Each path is a new rotation, seen through one point. The rows after it are directions, each followed by how far the rotation turns it, in degrees each step (0 if it stays put).
Each turn is a multiple of 5 degrees from 10 to 175, or 0.
Each row of a path follows its step; steps can be skipped.

step 0: [ -6  -1 -34  14   2  30  28 -28  -6 -18   0  27  42  13 -37 -20  -1   8
   0  -8  -1 -10  -8 -13   8 -25   5  -3  -4  11   4 -22 -20]
step 1: [ 18 -12 -12 -30 -25  38  -3  33 -31 -15   7 -26  32  -7   9   8   7  24
 -15   2   0 -12  -1 -17   3  16  -1  27   2  20 -11  22   6]
step 3: [ 11   2 -11   0   0  31  24  37 -22  10 -31 -21  29   2  19  13  28   3
 -11 -22  27   6 -19 -22  10  26  13   0  -2 -13 -14 -13   6]
step 4: [-11 -10 -25  10  12  30   6  -8  15   6   4  -6  13  -7 -39 -25   8 -34
  21 -11  -8 -27   3 -18  -2   8  -8  12 -35   9 -23  17 -29]
step 5: [  0 -21 -12  -2 -26  36  51  22 -20  -4   8 -13  25  -1  32  23   5 -10
  -4  11   9  15   2  -9 -21 -14   4  10 -24 -14  14   2   1]
step 6: [ -6  18 -16  -7  -8  16  15   2  -2  -2  -2 -17 -16 -22   1 -20   8 -28
  -7 -21  -6 -60 -15 -26  -9 -22  -2 -16  -3  31  -6   5 -23]
step 7: [ -2  -5   5  -4 -42  27  10  14   5  12 -16   6  37  20  40  -8   6  -9
  10 -12  41  14  -7  13 -22   5  -7 -13 -17   8 -26   8  -9]
step 8: [-20  -1 -27  19   9   0  -2 -13 -14  -8 -20 -27  11 -15  15 -18  10  -7
  35 -26  -4 -52  18 -18 -15 -13   6  13 -21   3  -9 -18  11]
step 9: [-32 -10  -8 -11 -33  37   6  -7  -3  14   8  -7  27 -43  23  -2  -2 -14
 -19  11  13   8  -1  19   5  23  -5 -26 -30  -5  -9   0   9]
step 10: [ -6  -4 -35 -13   0  15   2 -30 -16 -16 -14   5  -7  15   8   2  36 -30
   7 -19   5 -27  -5   3  11 -42  -9   6 -24  24   9 -15  19]
Directions:
[ -2 -16  -2   2  -1   1 -10  -1   1  -1   2  -4  12  -5   4   5   6  -7
  -2   4   5  14  -4  -1  -8   3  12 -10  14   3   6   0  -7]	170
[ -5   3  -4  -4  10  -9   7  -9  -2   7   2  -3   8   2 -16 -16   1  -7
   0   0   0  -3  10  -2  -7  -9  -7 -12   8   2   3   0   0]	175
[  3   9   1   0   3  -1   6  -2  -7  -5   9 -12   0  -7   7  10   3   1
   5  16 -14  -2  -2   3   2  -3   0 -18  -4   0  -2   6   3]	100
[ -1   3 -19  -2  -4  -7   6  -5  -5   6   0   8   6 -13   6   3   3   3
   4 -13  -4   8  -7  -4  -1  -4  -4   5   2   1  -9  13  -1]	0
[  9   4   2  -2 -14   3   7   4   5  -8   1  10   0   4   3  -4  -2   6
  -3   4 -11  -1   3  -7  -8  -9  -3   0   7  16  12   2 -10]	65
[ -7   5  -2  11  -5   2   7 -13  13 -13  -1  -9  -8  -5 -13   2   6   8
   1   2   8   1  -9   7 -10   0   1   4   4   2  -5   0  -2]	175
[-11 -12  -8  -3  -5   6   1   0 -10  -8  13  -3  -4  -2  -4  -3 -11  -3
 -14   0  -4  -3  -1   9   3  -6   0   7   1  -5   9   9   5]	85

step 0: [ 19   3  14 -31   2  -2 -22  20 -36 -25  -9   1 -19   1  -1  -4  31 -11
   3  -5   3  21  15 -41  18  16   5  11   5  38 -21  15  28]
step 2: [ 14   4 -25  -6 -22  -5 -19  -4 -11 -12   6   0  12 -30  -9 -30  -3  -7
  15   0  -9 -23  -4  26  29  10  19  17 -29  36  26 -12  39]
step 3: [ 24  -3 -18  14 -31  25  26   5 -31  -1  -8  20 -30  -4  -4   7 -22  10
  19 -12   1  26  10   0 -13   3  36 -24  16 -41   4   5 -14]
step 4: [ -7  23  -2  -1 -21 -16  14   2  13  39  12  -2  13 -24 -23 -10  -3 -10
  -3  -4   8  -8 -15  35  -5  -7 -39 -36  30  23  -6 -11  28]
step 5: [ -7  -8  33 -14  -2  17  32  25 -12   3   6  14 -48  29   3  28  18 -23
   4 -11  14 -10  25  12  13 -13  26   5 -24  13  -5   7  16]
step 6: [  6   8  17  -5   6   6 -13  13 -15 -15 -13 -31   4 -24 -10  13  23   6
  -2  22 -22   8 -12 -15 -54  -2 -10 -25  15  16 -40 -29  -1]
step 7: [ -9 -18  34  21   2  -3 -30 -22 -14   8  -3  -1  18 -26  22  30   6 -30
  -1 -43 -11  -4  13   4  29   4   4  17 -15   9  18  -6  26]
step 8: [  4   2 -15   4 -14  33  -2  -9  21 -26  10  30  -7 -31 -10 -13   7   7
  18  21  -9  10 -25  -8 -16  -3  58   4 -13   5   2 -29 -21]
step 9: [ 12 -11  -2  26 -25 -15 -12   1 -22  28 -33  17  12 -38 -23   1 -43   2
   4  -2  13  24   6  15  22  16 -22 -14  -7   1 -24  16  -1]
step 10: [-30   6  18 -12  14  28  21 -12  16  28  26  28 -13   8 -17 -16  11  14
  21  -2  32  14  15   1  17 -15  20 -13  34   0  12 -14  24]
Directions:
[  4   8   5   1  12  16   8  -2   1   0   7  -1   7  -1   1  -5   0   6
   2  -8  10   2  -5  -4 -11 -13   5  -5  -9 -13   0  -1   0]	160
[ -6   6  -7   7  -5  -4  -7  -4  12 -11   0  -3  -1  -5  -2   6  -2   3
   0   8  11   0   3   8 -20   0  -2   7   3   0  -5   7  12]	155
[ -3 -14   3   0   5  -8   7   4   7  -2   6  -5   6 -14 -11  -4   0  -3
   2  -4   0  -8   7   1   3  10 -13  -3  -7 -13  -1  -5   8]	140
[ -2  15   7   6  12  -9   2  -1  -8  -6   7   3 -10 -17   8  -2   2  -2
   6  10  -3   1   3   7   8  -1   3  -7   1  -2  -2   4  -3]	0
[ -6  -5  12   2   3  -6  10   4   5   3  -4  -1  10  -9   2   7   6   0
  -9  -1  -3  14 -13   1  -2   4  12  11  -1   3  -6   5  -2]	40
[ -8  -4  -5 -11  10   6   6  -6  12  -4  -5  -4  -3  -6   2   2 -10  -9
  -8  -1   4 -13   2   4   5  -4  12  -5   0  12   8   1   0]	125
[  5  -2   4   3  -1   5   3  -1  -7  -5 -15  12   3   1   5  -1  10 -11
  -8   2  11   2   7  -1   5   0  -4   3  -4  -5  12   9  13]	155
[ -6  -2  -1   3   5   1 -13  -9  -2  -4   1   0  -3  -5  -5   1  15 -11
   5  -9  -4  -1  -1 -11  -9   4  -3  -2 -12   8   2  10 -12]	55

step 0: [-27   5 -22   8  12  14 -22  12  -1  16  -3  10  -9   8  -4 -13   5  12
 -25  -5  -6 -19 -28 -11 -37  -2 -39  33  -4 -43  19  32  14]
step 1: [  5 -31 -26   7  16  10  10 -19  -4 -15 -29  -2 -11  37   5   5   8 -24
 -12  -1  17   7 -17 -40 -16 -22  -3  19   7  -8 -41  16  31]
step 2: [ 33 -37  20 -23  37 -12   6  -1  25 -15 -14 -15  10   8 -14 -19 -26 -20
  37 -16 -14   6 -13 -17 -30   5   5  18   3  30   2   2   4]
step 3: [  9 -15  13 -13  12   9  25  32   1  12   6  -7   8  10 -45  31 -10  30
   7 -15   4 -17  14 -16 -22 -16 -19  21 -30   6  37  -2 -25]
step 4: [  2 -23  -8  11 -19  17   9   5  21  -3 -39 -11   4  27  25  14  25  42
 -28  -8  26 -28  13   8 -32   1 -10   3  -2  -8  22 -23  13]
step 5: [  8 -24 -18   1   8  17 -15   3   7   7 -29 -28 -15  -5  40 -20 -22 -10
  -3  -7  12   9 -10   6 -12  17 -15  14   7 -26  35  48  30]
step 6: [ 17  -6   6  14  14  -3  19  -5  -6  15 -13 -26 -27   7 -24  13  -7 -35
 -16 -30  -3  10  -1 -25 -14 -17  20  12 -34  -8 -16  52  12]
step 8: [ 12 -28  11  -1  17  18  29  44 -15   3   1  21   9  14 -20 -16 -24  41
 -20  -1  -1 -10   4  -2  -7  11 -37  15  36   0  21  10   6]
step 9: [ -2 -24  -3  22 -18  -7  11  14 -17  -6 -63   5   4   8  10   8  21  37
 -14 -22   2  14 -34   6  -8 -25 -14  29  -6   8   3  21   1]
step 10: [-11  -5 -11 -11  -3  -2 -22  -5  17   2 -25 -25 -19 -26   2   1   0 -29
  15 -29  37 -17 -42  -3 -43   3 -19  25   2  16   5  13  22]
Directions:
[ -1  10   0  -5   2 -17   1   1  13  -1   0  -3   2   2  -4   4   3   1
  -6  -7 -10   3  -9  -1   7 -12  -4  -6  -3   5  14  12  -4]	110
[ -2   2   4 -10  -6  -5   5 -12   6  -5  -7   8   4   2 -16   1 -17  -3
  -1   0   7  -7   3   7   3  11   3   1 -11  -3  -2   1  -1]	85
[ -4  -1  -1   8   2  -3   1   4 -16   1   1   4   0  -2  -5   3   1   6
   3   1 -11   5   0   3  -5  -5   5  10 -18 -15   0   6 -12]	125
[ 11  12   8   2   2  11  -9  -1   2  16   1  -1   1  -5  -9   5   6  -6
   5 -10   4  -1  -7  -1  -5   5   4   1  -6  10  -1  -1 -12]	95
[ 13  -1   7   3  -3  -6   3   9   2  -1  -6   7   1  -9   0  14  -7  15
   5   7   0  -1   5   7   2  -7  -6   7   6   8   3 -10  -3]	70

step 0: [ -7 -36  28   5  -1  37   3   4  -3  17 -15 -20  14 -43 -16   8 -23  20
 -29   4   4  -5 -12   6   9  -3 -11  10  32  23  27 -15 -17]
step 1: [-20 -37 -17 -13 -24   7 -30  10 -35  10 -15  -2 -25  -2 -32   7  51 -25
  -8  -8  -3  13  -4  -6  -9   2  15  16   3  10   3  14  24]
step 2: [-13 -60  14  30   6   0  -2 -15   1  -3  16  30  14 -56   9  -4  -6   6
  -8 -18  11  11   8   2   4  -4  -9  -7  -6  23  24 -12 -10]
step 4: [-10 -39  -9  -9 -10   8 -28   7 -18   4  17  50  17 -15  17  -5   5  20
   5  -8  -9  22   3   1   7 -22  10   8  32  15  31  31 -21]
step 5: [  9 -43  28  10   6   0 -16   1  10  -9 -17  -6 -14 -18 -46  17   8   5
 -19  17  24   8  35   5 -15 -18  -3  27  20 -31   6 -17   1]
step 6: [-20 -23   0  -9  14  15 -21  10  -8  52 -18  22  15 -24 -13   5   0 -22
  14  13  -3  30 -34  12   5 -15  11  19   2  17  26  25 -11]
step 7: [ 10 -51  15 -11  -3  14 -13   2 -32 -23  -5   4 -24 -13  -6  17  -6  13
 -34   0  14  14   6  21  -9  -4  -7  -8  29  13  24 -26  36]
step 8: [-22 -47  -8  -5  10 -17   7  -9  -3  43  17   4   9 -30 -29   5  14 -20
  19  -6  23  25  13 -17 -15  -3  23   9 -10   0   2  30  21]
step 9: [  9 -40  25   7 -11   4  -7 -27 -32  -9 -15  38   0   5  -2   7 -41 -21
  -8  -6  15   6   2  17   5 -33 -25  -1   0  11  36   0  -2]
step 10: [ 19 -34 -27 -36  -8  21  -8   7 -12  18  14   5  14 -17 -30  16 -19   8
   5   4  15  15  22 -26 -13  -7  28  28  34 -16  -7  10  12]
Directions:
[-10  12   7  -1  -7  -1   1   3   1   9   7  11  11  -3   4   0  -4   3
 -12   1   5   4   5  -7   7   8  12  13  -4   3   2  -6   7]	175
[  5  -5  -5  -4  10  -2   7   0   3  -6  -7  -7  15  -8  -5   8  -5  11
  -7   6   5  -4  11  -3 -12  13  -5   2   2   4  -6  -2  -1]	145
[ 11  -1 -16  -6  -2  -3  -3  -4  -1 -11 -11  17  -6  -1  14  -2   4   4
  -7   4   1   7  -3  -2   0  -5   2   4  -7   9   2  -8  -2]	140
[ -2  -4  -6 -13  -6   4  -4   5  -8  -5   9  -3  -2  10  -1   1   6  16
  -6  -2   0  -5   1   4   2   1  14  -9  12   8  -3   7   5]	115

step 0: [-37  -2  -5 -39  -5  31  -4   1  37  -2  -9 -12 -26 -22  10  -7  -3  -4
   7   3 -17   2 -56 -15  -6   9   7  24 -21 -14   8   5   4]
step 1: [  7  28  30  -2 -14   8 -12   5 -41 -32 -27  12   4  -4  13  -1  14 -18
 -10   6   8  -7 -33 -12  22   7  -2  19  15 -36  -1  37  12]
step 2: [-29  28   3 -34   7  11 -17  13   4  -8  32   2  15  10 -15 -17 -20 -27
  15  15  12  22 -41  14 -16   4 -21  27  10  24  13  13  12]
step 3: [ 16  -3  -3   0  -4 -17  28  12 -10  -3  -2  26  18  -3  13   9  20  15
 -30 -19  21  -4 -55  15 -10  -6   6  22  20   2  -2  27  42]
step 4: [-31 -14  -1 -36   1  14  17   6  17   4  20 -15  10  -1  31 -24  16   4
  51   8  17   0 -22 -13   5  11  29  36  -2   3   6  14  12]
step 5: [  0  29  -1  11   0  11  15  23 -17   3 -18  52  -8  11  26 -12  13 -12
  -3  -8 -16 -31 -22 -28  22 -16   5  33  15  -1  11  25   0]
step 6: [-44  38 -30 -20  -9   8 -27  21  16 -26 -15   3  -1  -4   8 -32  17  -3
  30  14 -10   8 -25  32  -8  -5   5   4  -1  11   5   1  19]
step 7: [ -4  17   1  -1  28 -32  18  29 -15 -31 -23   8  -9 -21  11 -13 -18  10
 -31   0  21  -1 -35   1  -8 -20   9  37   6 -21 -11  23   0]
step 8: [-36 -17  14 -11 -10  24 -12   6  24  -8   3   4 -12 -46  -3 -28   6   7
  20  -7  27  17 -34  -1  11  23 -13  29   3  19   4  24   2]
step 9: [ -3  -4   7 -20   4 -12   7  16 -29 -14  -7  36  -7  11   5   8   8 -10
 -14  -9 -19 -19 -36  11  21  45   5  40  27 -24   9  17  -3]
Directions:
[ -3  -5  -7   6 -11   3  -3   3  13   3  -6   1  -4  -3  -2  10  14   1
  -8  -5 -10  -5 -12  11   3   6  -6  -9   0   3   3  -3  10]	130
[ -3   2  -3   5  -3  -1  -8  -6  -5  -8   8  15   9   4  -5   0   4 -17
   2   8 -14  -7   7   9  -2   4  -3   4   1   6  -3   8  -6]	95
[  7   3  -2  -7   2 -12   7  -1  -3  -4   4  -1  -9   3   7   0   3   4
 -24  10  -9  -1   6  -7  10   2  -4   6   2   3   2   2   5]	175
[  7  -1   3 -12  -7  11  -2 -16  -6   2   0  -5   0   5  -6   9  -4 -10
  -9   1   0   8  -9  -7 -11   7   0  -6   0  -7   2   8   1]	35

step 1: [  3 -14 -38  -2  -5  -7 -19  16  20   5  28  36 -16 -13  -2   1 -51 -25
  -5  -4 -15 -10  14  18   5   5  15 -24   7   0  -5  -7  -3]
step 2: [ -1  18 -31  -3 -13   9  13 -33 -15 -43 -20   1 -10 -33  14 -25   2  -5
  -6  22   4   3 -18  14  -4  -3  38  -1 -20  -5   6 -11 -12]
step 3: [ 10  13 -29  -6  -7 -12   7 -14  21  14 -22   7 -24  25 -51 -13  -1  -9
  39  13  21  12  -4 -15  22   6  -7  -9   2   8   6   0 -23]
step 4: [ 14 -27  28  17 -23  16  -2  23 -24  -4 -12  17 -20   1  -6   4  -5  -6
  -3   8   6 -17 -18  18  17  30  16 -35   0  39  12 -18  -4]
step 5: [-16 -14 -27   2   3   7 -28  22 -17 -13  -9  -4 -24   8   8  -8   6 -18
  11  -8  36  10   2   2 -19  -5  44  38  25   7   4  13  -6]
step 6: [ -1  -6 -22  -4  18  21 -40  11 -10  -7  -9 -44  17   2 -36  -5  -9  11
   1   8  -9   3 -25 -24   9  18   2 -11 -16 -12  10 -31 -12]
step 7: [  8 -11  13  -6  20 -13 -18  17  34   1   0  13  13  -9 -10  -2  -6  -2
  11  36  19   8 -35  13 -31  12  12 -35  15  11   8  31  10]
step 8: [ -5  -7 -49  -2   4  -4   5  26 -26  -4  34 -10 -19 -34   3   8 -13 -24
  12  -1  -9 -26   2  21  -8  13  -6  -5  -9  -3  31  21  -7]
step 9: [-17  -4 -16  -6  21  -9  -4 -11  11 -19   2  31   8 -20  -4 -13   1  -6
  13  27   8  -2 -27 -20  31 -21  33  21 -44   1  14 -17   3]
step 10: [ 16   6 -30  -8 -15 -23 -13 -11  36   7  -8  16 -10  21  -3 -22 -40  -8
  -8   9  -8 -25  -9  -1  20  31   5 -16  21   4   1  -2 -28]
Directions:
[ -1  -1  -5  10   1   8   2   3  -1   5   2   4  -5  -2   3  11   8   5
  10   8   7  -4   3   3   6  10 -14  -8  -2   9  -9  13   9]	95
[ 12   6   4   1   4  -1  -3   6  -6  -6   3   3  -8   3  18  -5  -1 -11
  -1   2   4   0  -5  11 -11   6  -7   3  -1  -7  -8   0 -11]	120
[  5   4  -3  10   5  -1   1  -4   3   5  -4  -7  -3   5  10 -11   2 -16
  -7   4   3   6  -2 -11   2 -11   1  -5   6   7   7   8  13]	155
[ -2  -1 -10  -5   1  -3  11  -8   3   1  -1  10  -2 -14  -4   9  -2 -12
  -4   4  -6   6  -3  -4 -15  -4  -5 -10 -13  -4   0   2  -2]	55
[  2  -1  -4  -7   8   6   4  -8   0 -11   8 -13  -3  -8  -2  -1   0   0
   2   1  14   5   9  -4   1  -4 -12  13  -2  12   5  -3  -8]	120
[  0  -7   4   4  -2  18   8   1  -2   6   0  -3   4 -15   9 -12   8   7
  -2   0  -6  -2 -14  -1   2   0  -1  -5  -2   2   3 -11  -3]	160
[ -2 -10   5  -1   8   1  -1  -8  -4   9   4   0  -1   8   2   1   1   0
   1  16 -12  18   5  -1  10   7   3   0  -2  -3   2   4 -12]	115
[  1   0  -7   5  -3  -2   4  -2  -4   5   2   2   8   3   3  -5  -6  10
 -10   0  -5   0   4  10 -16   4   8   5  -1  22   1   9  -4]	120

step 0: [-21 -29   2 -20   7  -9 -10  13  11 -32  12  41   4 -29 -15  14  32   2
  -9  -2  -3  22  -5  -9  -7  -3  30 -18  40  -1  23  26  -1]
step 1: [ 17   5  -5  -2  23  -1  32 -11 -50  -4   0  27   1  21  -3   3   5  43
  -7  -2  11  39 -12 -16  19   1  11  -5  34  15  20  17  -6]
step 2: [-20 -24 -25 -36 -12  14 -20 -44   0  -7  -3  12   9  15 -10  -4  40  32
  17   7  28   1  -8   7  17   6   4 -27  19   6 -10  23  -7]
step 4: [-23  -3  -9 -11  10 -14 -18 -10  -1 -15 -20 -12 -43  15  -5   1  14   9
  20  27  -7  16  20  -8  39   0  13 -27  34  13  10   6  43]
step 5: [-27  -6  17   0   0 -23  24   5   3   1 -18  37 -13  -9 -13  10  44  14
  -9   1  19  21  14 -16 -16  17  15 -36  31 -27   6 -23   3]
step 6: [  9   5 -20  -7   1 -10   4  -5 -33 -14  -1  15 -24  25 -18   7  22  30
   8  -1  -6  -4 -20 -40   2  38   0 -16  14  42  22 -22   7]
step 7: [ -9 -41   7 -38  -9  -4 -26  -2  -2 -14   5  29 -15   3 -20  23  61  27
   8  11 -10   4   1 -16   8  -6  12  10  -3  -8  -3   2 -20]
step 8: [ 33  -2  -5 -15   8  29  16  15 -23  27 -22   9   8   6 -16  21  22  35
  12   3 -32  14  22 -15   4  -7  22  -8  41  14  21   5   4]
step 9: [-15 -11 -20 -23 -16  -1  -4 -21 -10 -19   3   0 -17 -20 -12  -1  50  10
   7 -13   0  33  11  18   4 -24   5 -28  18  28  16  24  34]
step 10: [ -7  12  19  -7  10  -4  30   9  15 -25 -15  20  20   5   8  42  27  39
 -23 -11  23  21   6 -14  -2   3   8 -22  33  24   1  15  -6]
Directions:
[ -3   1 -12  -1  -7  -4  11  -5 -12  11   0   1  11  -5   1 -11   6   3
   3   0   6   4   5  11  -7   7  -9  -8  -2   0  -3  -9   7]	100
[  7  -3  -7  10   3   1  10  -8 -11  -4   7  -2 -18   5   4   2   0  -3
  11  -8   0  -2  -3   2   8  -5  -8   8   0   4   7   0   8]	145
[  4  -8  -1  -2  -7  -7  -3  12  -1   3   6   4  -8  -5  -6  -5   3  -3
   0   0 -12  -1   3 -13  -1  12   0   5  -6  -3  10 -18  -2]	45
[  0   9   3  10   5   2  -5  -5  -1   2   9   3  -9   7  -5  -7   9   7
 -12   4   1  14   5   6 -10 -11   2   2 -12  -5   2  -4  -5]	170
[  1  -7  -2   4  -5  -5 -22   3  -3  -4   0  -3  -9  -4 -14   0  -7   2
   9  -2   7   1   4  14  -3   6  -5  -8   0   4   3   8  -4]	155
[ -4   0   0   8  10 -12  -6   2  -9 -12   2  11   5  -2   2   3  -2  -4
  -6   4  15   0 -13  -5 -11   4   0   7   7   3   2  -8   6]	70

step 0: [-20  28   2  19 -17   3 -19  35   6   4  10  -8  18  18  -9  -8 -16   7
  38  29  21 -29   5 -18 -43  33  -9 -37  -2  -9  25  16   2]
step 1: [ 16 -10  21  -8  13  21 -13  19 -17   8  25  22   6  17 -31 -15 -18  36
 -27  -4 -10   7 -31  -8  -4   0   9  -5  32   0   7  52  38]
step 3: [ -1 -30  -6  26  -8   0  10  27 -28  -2   4  12  30   9   0   7 -38   3
  25  -6  52   9  16  14 -24  24  -2  17  18  29  20  34   2]
step 4: [-11  28  25 -18  21   0  10  17   4  -7   4  25 -21  -8   3 -10  20  26
  -3 -15 -12  55   3 -20 -47  16  -9  -1  28   8   8  37 -14]
step 5: [ 29  20  19   9  -1  16 -24  31 -35  25 -23  11  30 -21  46   4 -16   4
   4 -14  -4  14  -5 -11  16  15 -14  52   8 -20   5   2   1]
step 6: [-14  29   6 -13   0 -23  25  25  12   1 -24  -4  -2 -23  -8  18  -5 -13
  38  -2  26 -29  -8  17 -28  50 -28   9  14  -9   2  39  11]
step 7: [ 16   4  23  35  19   3  18  27   3  33   9  24  12   0  -7 -14   3  32
  13  -7 -10   9 -61 -33 -18  19  15  -5  -1   7 -32  19  -6]
step 8: [ 19  58  13  -4   4  15 -19  24  -7  11  10  -4   6  19  27  -4   1 -13
 -10  34  15 -20 -11 -35  -2  11 -29  -7 -15 -30  31  27  10]
step 9: [ 16 -25  25   0 -12  24  -1  33  -4  25  -4  -1  -2  17 -40  -4 -30 -17
  22 -22  12 -14 -32  24  -8   6 -19   7   1  15  21  35  44]
step 10: [  2  20  12  17  37  23  40   7   4 -11  10 -10  -8  37  -7  -8 -27  -9
  13   4 -23  24   4 -29 -23   2   1  -1  -1  -1  -2  58 -33]
Directions:
[10 -5 -9 -7  7 -5  7 12  5  0  3 -9 -5 -2  6  3  4 15 -8 -4 -2 -5  0 15
 -7 -2 -7 -5  0  8  4  2  8]	135
[ 20   4  -4   4  -4  -2  -1  -7  -3  -6  -4 -10  14   6   9  -8   3   6
   7   1  -8   2   2  -4  -4  -3  -3   3  -9  -8   2  -2 -10]	130
[ -1  -1   2  -4  -2  -5   8  -1  14   1   3   6   2  11  -9  -4 -11  11
  17  -6   0  -7   7  -1   3   7  -2  -1   5   9   2  -6  -8]	115
